In the data rows, 128 means zero.
Each pair is two rows. How far apart are they, by a hidden measure? 0 means very close, and 40 very far. Two or three weighted sums of its numbers give each row a place; it is the straight-line distance between the places.
[ 82  95 159 121 177 165 140 146 125 149  93 156 115 141 132 138]
[ 94 134  76 107 105  72 123 147 139 131 106  79 147 143 151  54] >> 26
[218 161  78 141  83 121 134 107  55  89 111 154 114 121 131 134]
[148 103 169 154 151 133 168 153  84 162 154 127  84 170 144 148] >> 19
[124 120 128  93 107 161 101  63 105 165  74 124  84 137 113 136]
[ 93 159 139 140 143 159 143 184 168 121 191  95 143 152 145 117] >> 18
[116  97 115 145 114  52 103  81  92 115 104 108  91 130 179  64]
[143 121 171 129  98 144 134 174 195 145 162 124 160 174 127 108] >> 15
[183 147 109 153 136 108 171 130  62  94 142 116 119  97  75 143]
[144  91 155 173 127 170 174 194 163 141 143 161 124 150 124 137] >> 11
[ 70 115 111 133 170  95 112  72 127 104  91 124 145  93 125  99]
[144 101  79 138  95  44 114 123 141  99  93 116 138 122  88 135] >> 3
[129 136 106 113 131 147 141 151 190 166 123 126 153 146 142 157]
[180 159  99 194 108 108 167 142  94  79 183 171 115  91 143 158] >> 18
[108  83  74 134 146 102 161 113 166 125  90 110 166  89 136 108]
[109  96 139 120 141 166 111 150 171 149 176 160 143 119 112 142] >> 10
[156 158  73 134 134 119 141  83 100  94  94 186 160  67 123 136]
[112 121 102 125 135  82 133  60  69 104  72  96  93 125 144  62] >> 6
[112 143 105 132 138  59 137 126  85 126 131 112 115 163  87  79]
[104 151 142 116 125 163 152 142 142 157  95 137 105 164  77 159] >> 8
[113 101 140 108 135 151 107 125 177 143 146 158 174 137 107 171]
[112 151 116 120 150 175 147 117 117 167 116 118 109 156 106 149] >> 22
[137 120 148 113 104 148 106 147 171 146 132 177 164 146  89 180]
[100 176 127 151 141  91 146  52  99  84  88  91 141 117 127 119] >> 6
[115 130 139 128 162 155 128 168 127 176 157 101 103 156 135 131]
[170  99 159 144 133 118 161 181 137 153 210 128 132 153 115 111] >> 15
[122 176 108 131  98 150 112 110  40  70 135 140  71 102 159 137]
[140  95 131 147 119 137  87  64 128 165  91 138  54 173 118 134] >> 10
[139 123  81 118 100 125 128 139 117 189 137 127  94 151 105 151]
[111 110  80 134 170  89 140  76  68 105  89 109  81 111 119 105] >> 8
[104 154  87 122 137  64 144 133  87 111 123 114 153 151 157  55]
[133 155 143 127  95  71 118  70  61  90  72 109 102 116 116 107] >> 29
[149  98 162 201 124 146 150 177 122 160 163 147 101 151 120 133]
[113 171 103 148 103 135 180 123  95  90 185 187 160  88 122 126] >> 13
[136  84 140 124 141 131 110 167 155 164 133 131 172 120 112 153]
[ 97 126 148  95 130 126 142  76  52  99 106  97  82 176 110  66] >> 24
[126 115 112 147 146 141 156 181 168 176 148 135 116 136 122 100]
[157  96 150 126 139 141 124 150 177 161 129 134 178 148 119 143] >> 24
[108 101 169  87 143 144  89  98 183 152 103 100 134 130 162 106]
[130  96 175 132 146 148 130 154 158 157 137 184 148 133 113 159] >> 22
[115  94 160 119 186 140  79 146 133 165 124 132  85 127 122 125]
[143 119 193 113 157 139  63 164 141 135 180 127 121 134  97 149] >> 15
[ 67  86 148 105 114 177 137 135 155 143 118 141 140 158 119 122]
[176 199  87 112 128 124 118  82 101  82  74 145 147  83 175  97] >> 27
[ 95 120  96 147 123  73 162  82 119 104 134  64 139 137 169  56]
[197 210  85 121  85 116 140 149  66  82 126 148 106 124 147 140] >> 19
[168 108 120 139 136 151 126 158 122 177 125 133  72 195 136 143]
[112 126 132 155 144 149 173 177 153 147 163 161 124 166 104 169] >> 15
[164 173 100 137  57 120 172 190 150  85 169 110 180 118 165  80]
[ 96 146 152 133 170 170 130 154 146 133 140 118 120 104  97 160] >> 22
[125 219  84 131  95 139 116  94 114  76 143 124 177 120 164 137]
[158 136 164 100 121 148 103 122 162 166  81  93 154 138 109 109] >> 15
[133 186 127 149 133  72 135 101 121  96  99  35 107 154 150 106]
[ 93 122 165 122 129 158 160 144 145 167 173 142 126 132 128 121] >> 10
[119 106  57 166 175  89 191 106 113 123 116 107 110 112 141 106]
[156 189  83 158 107 130 105 109 165  95 139 169 175  78 147 107] >> 27
[168 158 106 188 110  94 182 148  65  77 159 154 102 107 170  84]
[ 85 136 154 135 151 166 153 135 147 159 115 140 139 136 127 141] >> 6
[ 95 105 155 121 150 169 112 159 140 158 175 154 126 136 121 131]
[149 131 142 127 168 171 102 136 169 163 151 126  95 142 125 155] >> 14
[204 173  81 131 123  98 109 156 115  63 128 174 145 117 104 168]
[124 124 122 123 123  95  99 124 133  97 199 104  70  71 105 182] >> 8
[174 179  84 127 106  97 106  84 100 106  98 116 177  83 152 110]
[180 147 132 140 152 109 144 119 190 142 139  82 165 143 164 111] >> 22
[ 92 120 119 142 159 152 144 119  91 152 122 129  54  94 152 125]
[184 149 103 188  92 119 161 141  72  87 153 174 146  98 112 153] >> 24
[123  97 118 103 122 103  43 148  55 104 122 151  43 159 152  93]
[130 115 101  98  65 173 155 163 154 163 147 130 107 183 104 127] >> 30
[179 156 107 147 117 103 134 135 139  69 144 126 203  72 139 112]
[132 107 164 133 164 142 140 156 149 179 136 140 131 144 115 122] >> 5
[105  98 140 133 104  61 106 123  90 132  73 134 105 157 138  50]
[139 105 142  91 160 147 120 117  76 164 112 159  82 105 109 129] >> 23
[110 102 161 164 172 161 147 116 129 139  99 121 138 118 104 169]
[125 109 138 139 134 140  99 147 196 153 155 142 171 145 136 139] >> 16
[128  93  97 130 153  75 134  96  80 124  76 126  86  79 131 120]
[132 113 163 107 142 167 139 154 145 173 126 123 147 156 112 132] >> 14
[105  96 141 111 123 136 133 160 153 170 136 132 140 151 115 182]
[110 146 111 151 114 166 141 140 158 153 149 115 177 157 120 142] >> 17
[160 192  44 144  49 119 130 126  74 113 134 143 109 157 144 134]
[115 100 111 109 118  99  65 120 194  93  82 148 184 141 115 132] >> 28
[109 133 128 103  63 150 136 162 137 173 129 105  95 189 115 139]
[147 184  74 130 116 145 109 103  76 103 124 181 102  66 159 132] >> 10
[159 186  79 118 110 115  93 140  82  94 161 188 150 108 210  94]
[113 129 119 119 112 182 157 141 157 163 138  93 147 142 114 123] >> 25
[114 133  62 137 135  69 137 117 115 145 118 103 117 136  91 112]
[101 140 135 126 157 154 144 124  94 170 116 148  91 151 103 134] >> 9
[ 74 123  90 169 141 108 204 118 140  72 104  71 122 124 135 124]
[164 132 147 152 159 115 174 125 195 135 120 117 172 120 156 109] >> 14
[163 210  80 149  71 126 118 108 133  98 162 139 166 100 144 152]
[200  53 120  97 127 123 120 156 133 156 147 186 110 130 119 154] >> 16
[126  88 138  60 115 142 101 104 169 156  93  81 141 169 128 144]
[185 201  93 142  98 115 125  79 136  68 143 156 172 103 177 123] >> 10
[104  83 121 129 159 151 129 111  99 159 120 176  85 130 100 158]
[ 89 110 149 109 128 187 157 129 131 161 122 123 118 135 114 118] >> 12
[ 80 115 163  82 135 178 102 135  89 135 112 119  79 141 111 129]
[126 133 111 143 122  61  93 108 162 116  97  96 173 148 110  82] >> 3
[103 112 131  87 125 153  90  74  99 161  98 142  85 141 102 152]
[201 180  97  99 120  90 107 165  96  92 146 153 168 101 172 112] >> 14
[164 202  89 142  77 128 147 129  54  86 148 105 118 108 124 125]
[133 122 157 129 172 158 108 138 169 138 110 167 153 144 108 180] >> 21
[161 116 189 149 121 131 118 154 157 164 161 121 138 184 144 143]
[111 141 155 123 119 151 153 144 160 172 129 109 142 171 135 154] >> 13
[124 101 167 129 134 163 133 165 154 169 135 122 135 145 116 156]
[140 208 114 119 106 109  75 135 119  64 126 133 167  82 141 149] >> 20
[121 112 176 135 100 171 132 114 143 163 106 119 120 165 102 165]
[134 123 195 107 180 154 125 147 148 131 159 155 169 125 141 144] >> 7
[120 126 121 142 142 118 147 142 125  94 192 106  94  40 122 159]
[ 73 149 127 134 121 162 127 171 153 138 148  90 131 135 124 165] >> 7
[183 117  86 136 110  53 103  75  93 110  91 106  90 152 117 105]
[163 198  98 151  68 120 135 114 108  89 164 168 144  70 187 125] >> 21
[131 135  99  64 176  82 137 124 150 103 101  85 159  99 138  66]
[150 175 112 108 141 139  97 153 131  71 142 147 183  68 135 163] >> 25
[120 122 129 125  67 131 138 144 149 174 168 114 124 197 111 120]
[107 137 151 170 169 153 186 133 146 116 125  92 159 113 106 144] >> 18
[100 100 140 127 172 160 153 133 121 157 137 191 120 128 113 141]
[110 105  94 109 173 144 135 187 155 158 172 131 120 110 141 105] >> 23
[163 117 141  95 131 130 140 167  97 169 181 144  75 163 100 142]
[110 124 139 132 159 158 132 137 124 174 125 107 150 176 148 119] >> 7
[181 106 145 134  69 123 165 163 137 166 116 148 107 192  98 151]
[155 172 135 108  59 134  84 111 161  59 107 178 198 118 148 132] >> 19
[133 121 137 105 127  86 142  93 150  92 188 104  72  51 121 132]
[131  71 168  71 113 154 123 133 141 170 150 113 106 124 118 149] >> 8
[122 161 156 142 136 153 137 125 121 173  89 114 101 160 118 158]
[151 129 171 152 146 153 137 126 149 176 149 162 120 152 110 120] >> 12
[ 71 119 134 110 176 145 107 157 151 136 124 118 114 100 112 155]
[145 139 171 145 116 154 174 129 142 164 112  82 121 134  96 141] >> 2
[167 184  85 169 110 124 131 122 102  88 122 172 180  83 181 121]
[157  84 128 109 179 152 101 168 148 163 112 142 152 119 129 104] >> 16
[113 162 174 132 112 142 157 179 190 129 135  77 142 150 167 118]
[115 141  76 145 150  56 157 130  93 104 102 145 130 132  93 113] >> 18
[137 105 114 133 132 110 126  78 100  88 125 124  55  47 100 159]
[158 188 101 158  93 131 151  91  50  82  97 140 114 147 114 163] >> 1
[ 80 117 114 111 139 171 148 169 144 158 123 125 113 124 131 156]
[138  77 114  95 157 126 104  97  82 162 116 183  86 113 141 145] >> 10
[118 171 125 108 167  92 104  95 122  84 158  69  77  73 153 117]
[ 93 104 125 139 188 157 137 151 117 146 133 120 102  80 133 120] >> 9
[182 210  83 116 125 115 102 119  99  84 148 128 158  87 164 102]
[ 98 101 169 131 125 138 135 106  62 123 109 137  51 148  85 141] >> 29
[148 112  86 115 120  74 147 122 143 123 104 125 208 159 122  83]
[113 132 171 115 142 119 112 121 110  51 191 133  46  72 158 118] >> 11
[ 76 111 125 124 137  87 116  88  92 106  46 124 118 116 100  93]
[155 199 117 136 140 123 125 110  89  93 142 191 124  89  97 165] >> 14
[129  98 175 106 138 174 142 136 117 171 136 129 138 144 117 126]
[142 114 102 126 146  80 185  80  71 100  77 131  87 135 152  45] >> 22
[139 112  76 161 160  56 146  84 118 113  92 116 151 129 147 105]
[ 97  72 120 106  64 109 106  42 164 105  76 141 163 159 153  97] >> 12
[122 111  97 116 158  83 145  96 132 128 120 101 190  97 127  93]
[159 159  78 129 119 102 170  94 101  67 148 151 175  76 185 111] >> 10
[ 87 117  92 126 142  59 167 133 113 110  94 127 158 108 144 120]
[ 99  97 151 165 118 157 150 176 159 148 152 144 127 148  79 106] >> 14
[123 119 108  96 113  96 135  71  81 108  27 164 138 146 151  58]
[116  98 149 126 158 154 157 120 117 160 129 175  89 101 100 154] >> 25
[ 97 131 168 129 151 185 124 161 127 155 138 111 123 137 146 112]
[112 139 195 136 136 177 113 163 100 137  82 108  87 145 122 124] >> 20
[233 152  97 118  89  92 103 128  98  89 160 166 121  98 146 151]
[116 120 146 112  92 171 126 138 144 162 128 141 158 186 114 157] >> 10
[133 129 180  99 154 112 130 113  93  72 168 115  43  67 155 133]
[124  94 109  96 179 149 104  90 103 154  94 160  90 105 107 147] >> 14
[140 141 108 124 143  97 117 110 195 100 198 107 127  87 116 151]
[113  82 137 152 176 131 117 125 124 140 108 138 107 104  85 186] >> 31
[138 102  62  97  78  77 122  83 134 136  85 112 159 170 138  74]
[202 204  79 159 133 108 115 149 110  88 135 134 141 100 174 126] >> 12
[177 115 145 144 113 132 171 203 178 124 199 128 153 162 132 117]
[138 194 102  69  52 133 117 121 117  88 123 181 171 112 113 166] >> 27
[115 126 112 133 137  52 108  87 125  81  81  66 117 141 157  69]
[108 150 131 149 150 112 119  98 149  79 164 112  68  59 100 151] >> 12
[141 101 114 144 180 138 159 135 128 176 151 122 117 107 132 126]
[140 125 164 140 182 127 197 144 159 138 133  85 141 134 103 121] >> 8
[110 159 113 129  88 142 113 110  43  83 147 155  63  90 145 145]
[122 126 153 110 143 148  96 124 172 132 128  99 167 107  86 165] >> 19
[100 101 213 121 139 175 134 133 119 132 137 137 113 120 110 140]
[115 130  71 103  99 102 103 116 194 111 161 112 131  94 109 171] >> 34
[161 125 153 137 183 130 150 192 107 163 131 120  93 165 149 141]
[134  91 123  99 161 142  87 164 135 167 136 174  87 122 111 159] >> 3
[192 126 124 129 130 113 164 124 200 135 127 114 176 143 166  92]
[100 120 160 121 158 122 148 101 138 143 121 149 110 127  97 205] >> 31
[127 140 170  90 155 148  91 163 157 154 120  95 157 127 180 104]
[ 97 104 152 147 119 158 129 144 139 159 106 114 116 139  91 179] >> 22
[169 185  63 109  81 121 112 135 119 113 151 129 193 114 107 119]
[168 187  76 140 140 142 108 157 117  79 141 120 183  99 127 156] >> 10
[131 143 127  74 155  94  96  95 174 101 164 106 111  58 152 129]
[105 117 119 149 130 116 153  98 136  88 169 146  87  70  98 201] >> 25
[ 94  83 138 121 139 170  93 130 147 167 146 138 118 149 116 134]
[155 106 152 172 142 138 103 116 129 169 118 166 106 170  84 143] >> 12
[188 215 102 136 105 112 114 120 131 107 105  86 157 102 149  77]
[138 114 225 129 181 155 137 137 124 132 149 126  87 158 124 109] >> 35
[ 88 129 142 124 104 161 101 161 158 160 136 129 160 173 138  95]
[164 177 102 122 150 132 133 117 106 107 146 156 134  80  99 199] >> 16
[162 142 149 165 149 133 185 113 192 133 117 102 165 127 151 119]
[ 91 163 125 131 164  97 147  90 111 103  84  57 141 119 128  87] >> 4
[113 116  72 180 138  67 115 148 131 126  89 119 152 159 125  85]
[122 139 170 120 141 148 140 160 180 170 106 147 120 132 135 130] >> 15
[ 89 136 152 138 112 157 145 152 161 161 113 133 137 174 116 151]
[ 82 108 163 142 135 151 139 149 133 146 143 104 134 135  82 159] >> 18
[132  92 175 106 142 144 157 124 177 155 115 160 164 129 123 139]
[156  85 128 140 139 152 132 119 112 176 146 156  76 152 103 158] >> 20
[166 176  80 163 104 124 124 135 109  68 151 134 147  48 154 123]
[143 129  97 121 124 138 153 159 152 175 134 110 117 123  94 170] >> 17
[182 147  92 133 137  85 117 112 171  90 175  79 126  76 116 119]
[126 148 139 151 113  78 152  74  98  96  66  46 100 133 173  93] >> 33
[165 185  51 160  82 119 130  96  85 105 155 157 163 122 152 127]
[ 93 151  68 127 133  71 140 101 128 129 130 104 131 157  90 115] >> 12
